128 stands for zero in the data rows.
Some points, one per row:
[173  86  86 134  88 140 157 179 171 117 122 135 151 122 172 181 153 118  80  85  98 138 133 115 158  77  80 129 152 164 128 184 162 112  74 145 100 126 110 102 180  99 141 105  93 161 153 101 110 158  85  90 175 148 132 102]
[157  84  90 160 120 168 143 163  75 175 182 141  75 170 100 105 159  76  90  87 158  96  85 135 144 106 136  91 180 128 112 176 106  92 152 139 130  96 100 130 150 123 110 119 125 169 141 103 158 122  83 112 167 150 152 174]
[123  92 126 106 158 170  87 177 151 181  78 115 121  94 170 139 143 100  88 157 138 156 113 115 100 174  94 149  94 136  72 134 122  84 150  79  96 126  84 160 136 115 177 123 139 177 175  99 172 106 167 168 139 112 144  70]
[175  78 148 168 132 102 119 163 137 153 126 163 109 106  76  87  89 122  94 125  84 168 141 109 172 102 122 159 132 160 142 112 132 178 112 125 128 154 142 104 154  85  84  81 157 177 117  91  78 182 151  94 161  98 132 178]
[133 108 162 138 126 172  81  77  73 143  94 153 121  94 170  87 171 134  92  81 122 154 111 161  86  98 172 165 172 174 148  98 174 116 120 139 153 126  98 156 112 119  86 183 145 125 137  85 104  74 121 144 153 144 110 176]
[119 186 148  86  76 132 161  97  93 131  90  75 149 124 176 169  87  82  92 153 134 168 155 137 108 176 146 105 162 120 112 142  96 182 114 131 179 176  70 166  94 105 163  83  73 155 141 103 146 150 131 128 113 108 170 104]
[ 83 136 136  98  80 136 159 109 117  73  86  77 115 118 184 149  67  94 128 127 128 122  77 151 140 170 180 133 106 122 102 162  96 174 166 157 169 180  88 102 188 101 171  89 103 135 167 114  86 164 145 150 105 150 154 154]
[165 146 150 166 146  80  87 137 131 157 126 143 107  94 180  85 175 162 178  97 182 166  91 129 176 106 120  75 122 134 174 122 146 100 140 167 157  83 112 100 124  83  84 101 137  85 111 130 112 126 107  78 141 174 114 150]
[ 85  96 148  98 146 176 135 163 171 135 104 153  91 126 138 105 105 108 146 153 144 138 177 113 128 114 124  93  96  80  86 128 118  96  72 173 165  75 116 186 114 153 157 183 127 115 181 158  80  78 107 172 161 144 158  80]
[125 118 110 168 180  80 107 177 179  79 162  89 111 144 178  77 119  98 110 139  98 114  75  87 176 134 114 143 126 164 118  84 148 132  76  91  94 148 134  89 164 139 167 107 147 159 103 154 174 158  97 154 115 130 146 162]
[145  96 162 106  94 132 117 117 143  83 152  79 159 150  90 117  93 184 162 171 146 134 161  83 102  73 104  93 178 176  94 152 128 136 166 105  76 124 116 144 164 175 106 163 171  71 177 140 130 126 185  92 103 128 122  74]
[ 81 140 104  82 130 152 105 131 179 113 168  89 101  90 122 175 123 156 146 101 140 170 121  75 120 112  96 155 142 178 176 146 130 110 156 165  86 112  70 152 122 101 163 183 163  79 177 160 106 128 153 100 119  86 160  72]
[143 108  84 168 144 168 137 101  77  81  72 121 161 130 146 103 155  94 132 121 108  74 131 163 124  87 182 109 114  90 116  96 106 120 132 177 139 178 150 162 186 157 108  75 181 163  99 101 172 146 177 158  75 150 138  80]
[147 144  84 178 130 158 125  97  81  71  80  97 153 122 158 113 153 116 170  89  90  76 131 177 108 100 172 105 106  94 148 140 120  94 146 163 128 174 150 148 180 133 108  75 179 115 121 134 166 106 187 140  71 172 168  80]
[153 178 158  90 122 184  91 157 137 113 154 141 107 170 100 133  69  96 100 153 110  98 173 109 164 178 180 109 116 126 170 166 126 122 136  75  80 164 178 128  84 155 114 113  75 101  85 140 100 146 163  90 141 134 136  80]
[ 77 132 116 172 160  78  81 117 123 121  80  93 155 166 170 131 145  90 166 137  71 178 109 131 130  81 150 177 106 176 156 140 174 100 100  87 104 142 168 166 116  99 130 145 167 181  93 148  88 156 117 106 137 122 116  92]
[177  86  94  94 110 116 131 131 139 157 182 171 147 180 106 103 155 148 170  77 176 162  91 119  90  73 112 113 122  72 154  82 148 172 132 153 139  87 122 142 110  91 112 169 125  87 103 134 158 122  83 110 161 144 150 176]
[ 83 132 180 132 100 140 177 161 133 163 108 149  89  98  92 105 163 138 184 131 178  70 115 163 116 116  88 183 112  76 104  92  78 154 144 149 171 156 170 148 100 117 155 107  73  91  81 148 128 142 103 126 119 168 122 152]
[139 184 180 140 108 156  97  87 173  79 178 147 105  84 138  79 157  86 106  91 158  94 165 129 114 138 160 103 168 152 112  74 168 128 146  95  78 110 122 120 148 157  72 161 165 143 135 176 106 122 111 134 165 120  90 118]
[161  80 170 144 112  90  81 113 109 107  92 151 163 148 106 135 149 180  80 171 104 160 139 149 122  81  88 109 168 136 142 100 114 102  86 123 167 124 138 122 102 163 147 177 181 125 177 164  82  76 137 138 175  96  92 124]
[ 85  98 104 110 128 120 139 175  91  87 180  73 147 168 160 173 145  80 122 103 100 126 179 125 158 170 124 151  76 126 152 124 150 148 172 135 165 142  88 148 182  79 179 109 103  79  89 162 136 140  89 102 111  98 114 154]
[139 110  70 134 160  82 183 143  77  97 156 131 151 148  92 181 109  88 178 127  75  92 105 109 120 182 106 127 154 138 118 152 168 142 160 161 100  85 128 118 122 185 141  75 167 165 167 110 122 176 157  86  91  92 130  88]
[145 158 134 162 110  80 135 121 157 167  92 155 133  86 184  79 167 112 136 141 138 162  81 109 180 118 148  91 160 114 178 136 166 124 148 103 177  96 114  77 130  97  82  99 145 125 169 150 104 106  87  80 147 108  98 170]
Here are 10 more points, each followed by its number:
[163  82 166  94 144 136  77 159 123 121 130 107  87  94 104 123  85 180 156 105 172  78 129 163 154  96 146 167 112 114 106 154 178 128  88 113 133 156  96 186  92 151 173 121 137  71  79 174 118 138  87 170 145 142 104 166] 0
[167 160 134 162 148 106 101 145 131 139 106 121 113 126 152  77 177 110 154 139 166 156  87 121 172 154 138  85 152  96 178 114 172 130 142 175 181 128 128  98 174  81  80  89  93  99 121 116  78  92  85  82 155 116 104 166] 1
[149 166  80 124 170 170  75 171  73 173 122 181 143  98 108 157 131  88  86 135 116 146 177 111 176 160  94  83 106 158 156 152 150 144 164 135 126 116 126 100 106 115  84  93 111 119  79  97 104 132 185 142 161 146  86 114] 2
[ 95 126 140 114 176 130  83  79 167  81 144 135  93 142 124 105 133 162  92  77 164 102 135 109  86 112 160 121 150 174 170  76 144 160 176  97 153 148 164  77 136 103 106 117 161 171 129 105 104  88 159 102 177 126 134 176] 3
[153 106 118  82  86 160 173 115 121  77 134 129 139 120 112 147 143 182 106 179  92 126 133 153 162 112  80 175 106  84 116  88 106 148 154 141 100  96 180 150  86 133 165 177 103 139  77 124 158  98 171 164  85  74 176 158] 4
[105 116 138  88 142 184  95 159 169  79 138 123 109 168 178  83 109 138 162 149 128 170 169  85 154  81 112 145 110  72  74 164  72 136  90 129  86 106 150 170 122 157 173 181 117  99 163 132 100 122 127 134 173  98 148  90] 5
[ 87 160 146 138 180 134 109 145 179 145 150  89  75 128  92 119  99 114 124  95 152 156 109  79 134 172 178 121 162 178 160  98 136  88 164 103  74 122 132 174 108  99  78 155 169 175 127  97 132 130 115  80 161  82 144 118] 6
[123  86 138 150 152 162  83 127 121 103 172 175  91 182 138 129 173 160  86  99 108 162 143  91 108 138 120  99 144  84 156 138 158 102 146 131 183 116 130 100 112  79 163  75 147 167 121 112 154 176  91  80 165 104  94 126] 7
[ 97 140 174  90 162 172 129 111 173 145 150 161  95  88 176 145 151  84 124 123 132 102 169 167 126 130  92 185 102 114  74 144 144 110 152  81 100 100  82  81  78 145 108 119 177 179 161 120 108  82 101 158 119 146 136 156] 8
[109 172 122  82  74 146 175  89 147 111  90  71 135 118 164 171  69 100 102 171 130 154 127 143 108 176 156 125 136 134 102 120  80 164 120 117 181 184  76 146 114 107 147  87  79 173 161  95 148 166 159  96  99 130 180 134] 9
Which of these numbered points is nearest to each point below, looking only along the 2 directions in which the first points spread most? Its number follows each.
[143 176 140  84 160 172 119 119  85 137 166 155  97 156 138 131 159 114 108 109 120 128 177 151 108  89 164 117 168 182  82 146 154  76 106  95 147 176 134  77 138 103  74 153 123  87 107 148  82  78 107 132 175 124 100 174] > 3
[177 172 106 166 116 126 117  97 141 147  98 157 147 136 174  83 151 156 138 133 172 174  87 107 162  83 132  93 152  80 180 102 156 118 126 123 183  77 100 116 152  95  88  75 111 103 141 162 124  96  77 140 145 142  84 174] > 1
[ 91 118 180 108 120 112 175  77 133 151 112 169  93  84  82 165  99 130 114 151 124 164 157  75  96  83  76 123  80 118 178 150 172 134 174 103  96 148 160 100  98 109 165 143 139 143 161 138  88 132 131 120 149 166 138 176] > 6
[ 85 128 172 104 180 148 103 141  91 137 160  93 173 134  90 141  79 144  82 111  96 114 149 159  88 130 118 131 176 108 154 122 160 100 102 109 153  79 148  93 132 125 159 157 179 171  75 168 168 124  81 182 139 136  82 108] > 8
[185 122 120 108 164 134 165 161 115 123  76  79 181 144 104 115 109  74  90 153  98 110 121 135 156  85 178 129 170  84  78 148 152 130 150  93 104 146  72 142 136 171 177 149 153  91 179  93  98 108 177 144 163 140 104  84] > 4
[107 122 174 114 146 156 141 141 179 159 132 143  85  78 182 163 107 108  92  79 170  90 123 127  86 134 102 167 168 108 100 154  98  92 128  89 130  81 170 116  78 149 112 175 145 181 139 166 122  76 101  98 157 126 152 152] > 6
[101 164 112  94  78 132 143 111 115  77  76  71 103 134 186 171  69  88 130 171 126 134  89 153 140 158 176 137 112 120 102 166  92 182 156 153 175 164  80  96 182  99 145  85 117 145 141 144 106 170 133 128 103 108 180 150] > 9
[ 91 130 130 100  88 156 141 171 165 123 108 111  85 174 184  81 109 152 118 153 116 174 161 123 104 104 124  89  80  84  72  96  74 132  74 149 169 100 142 180 108 169 161 183 127  91 159 178 160 136 123 152 131  98 142 138] > 8
[ 95 142 122  72 128 116  85 151 179 115 126  93 165  78 164 169 131 146 180 123 102 166 153  99 118  96  88 159 132 182 128 114 144 144 108 107  90  87  72 152 140 107 163 179 173 117 157 170 108  90 145  82  75 160 178 106] > 5
[ 97 142 104 122 114 132 113 141 143 131 162  73 171 100 138 171  95 184 144 171 128 148 179  73 124  79  90  93 174 180  76 160 156 104 146 123  78 120  82 160 110 159 120 143 163  81 179 156  98 110 177 116  87 116 150  84] > 5
[133  98 152 176 150 118  99 161 143 125 156 147 113  86 128 183  93 160 100 113 166 138  77 147 100 172  94  89  78 180 182 152 110 122 174 121 137  73 166  85  94 115 161 133 169 141 131 122 140 136  87 166  69 108 106  96] > 8
[135 180 138  86  76 116 175 111 107 127  92  73 125 154 178 173  77  98 112 147 166 162 157 139 128 178 166 121 144 116  88 150  76 184  94 145 137 182  74 126 130 109 167  99  71 149 163  89 136 156 105 116 101  86 160 122] > 9
[181 116 114 176 172  86  79 107 135 147 142 155  81 106  96 155 121 164  98  95 122 152 125  83 106 128 122  89 132 110 160 182 154 154 164 103 173 116 118  85  80  79 163  89 129 139 149 170 184 140 107 100 163 136 100 140] > 3
[ 85 116 178 102 144 124 179 105 143  93 166 141  87 152 100 137 165 176 126 137 138  90 159 115 158  75 102 159 100  90  78 122 174 164 126  77 141  87 170 158  78  95 104 155 109 181 137 124 170 150  85 110 123 132 118 160] > 0
[145 108 164 132  96 120 119 103 137  87 172  99 179 126 130 179 107 172 156 137 128 152 123  73  94  93  84  79 146 182 110 170 152 132 140 137 114  93 106 150 166 157 149 163 163  73 183 158 122  84 183  94 101  80  88  80] > 5
[111 110 128 146 138 144 107 127  77 157 118 155 147 100 100  99 157  86  90 139 132 162 181 167 112 100 116 105 170 182 148 112 148  78  90 153 155 124 172  77 130 123  82 177  73  91 131 136 136  82 165  92 173 170 122 168] > 3
[149 130 116 102  80 144 171 125  79  73 148 119 137  98 110 143 149 180 102 165 104 120  99 137 164 100  92 183 108  86 132  86 146 162  76 131 157 146 180 122  98 147 171 159 109 169 115 162 132  80  95 180 109  74 154 168] > 2
[173 120 142 136 130 130  97  87  83 153 164 155 133 108 162  95 175 148 148 111 166 172 115  75 180 124 124 105 126  98 176 120 148 140 150 151 173  89 160  87 174 111  74  73  91  95 137 142  82 110 117 104 173 124  78 156] > 1
[121 126  86 106 170 130 161 179 137 173  74 133 101 118 168 159 143  86 118 145 152  88 131 167 106 180  86 185 102 168  78 142 156 126 176 103 137 144  70  98 102 111 167 121 145 155 135  85 128  78  99 118 145 114 164  76] > 4
[133 184  90 124  86 124 115  99 159 153 152 155 147 122 152 105  73 130 110 139 116 112 179 119 144 174 114 145 126  80  94 170  82 166  90 153  76  75 138 168 140 179 133 109  81 131  99 158 108 106 171 174 177 178  86  68] > 4
[139 102 116 154  84  74 167  83 111 101 150 171  93 134 138  99 139 178 116 147 128 160 169 141 108 170 134 181  74 104  80 150 118 160 114 103 167 162 154 148 112 123  88 127 151 173 127 138  78  90  83 100 175 122  86 178] > 7
[145 162 138  84  76 138  77 153 147 159 114 119  79 102 116 133 145 140 110 155 116 178 175  83 170 182 114 135 166 104 170 124  88 120 164  75 126 126 176 140 112 137  94  95  89 155  91 144 148 178 173 100 157  82 110  82] > 8
[147 136 144  72  84 132 103 173 177 111 166  91 177  96 122 175 153 164 172 117  98 146  81  75 132 114 114 125 138 182  88 110 102  84 160 139  90  77  76 108 160 157 149 169 179  83 179 156 128 130 145 128 115 106 144  92] > 5
[133 108  70 158 158  80 179 181  97  85 154 145 103 142  98 167  77  98 158 135  84  90 117 113 130 170 112 151 142 128 124 140 164 158  90 113 102 128 116 126 172 189 161  77 143 171 155  79 124 180 179 140  69  90 116 102] > 9
[143 138 156 144 120  92 145 115 129 167 116 165 151 126 178  85  99 166 186 163 172 174  99  87 178 138  88  75 150  92 182 114 148 122 132 111 157 128 100 102 152  95  72  83 105  93  77 160 130 138 115 104 165 120  80 150] > 1
[109  88 118 148 116  96  83 181 163 135 158  73 105 128 138 105 135 162 152 153  82 160  99 113  94 168 150  81 116 108 182 132 100 176 178  75 143 124 154  91 116  95 147  93 123 171 173 166 130 156  81 118  85 140 134 172] > 2
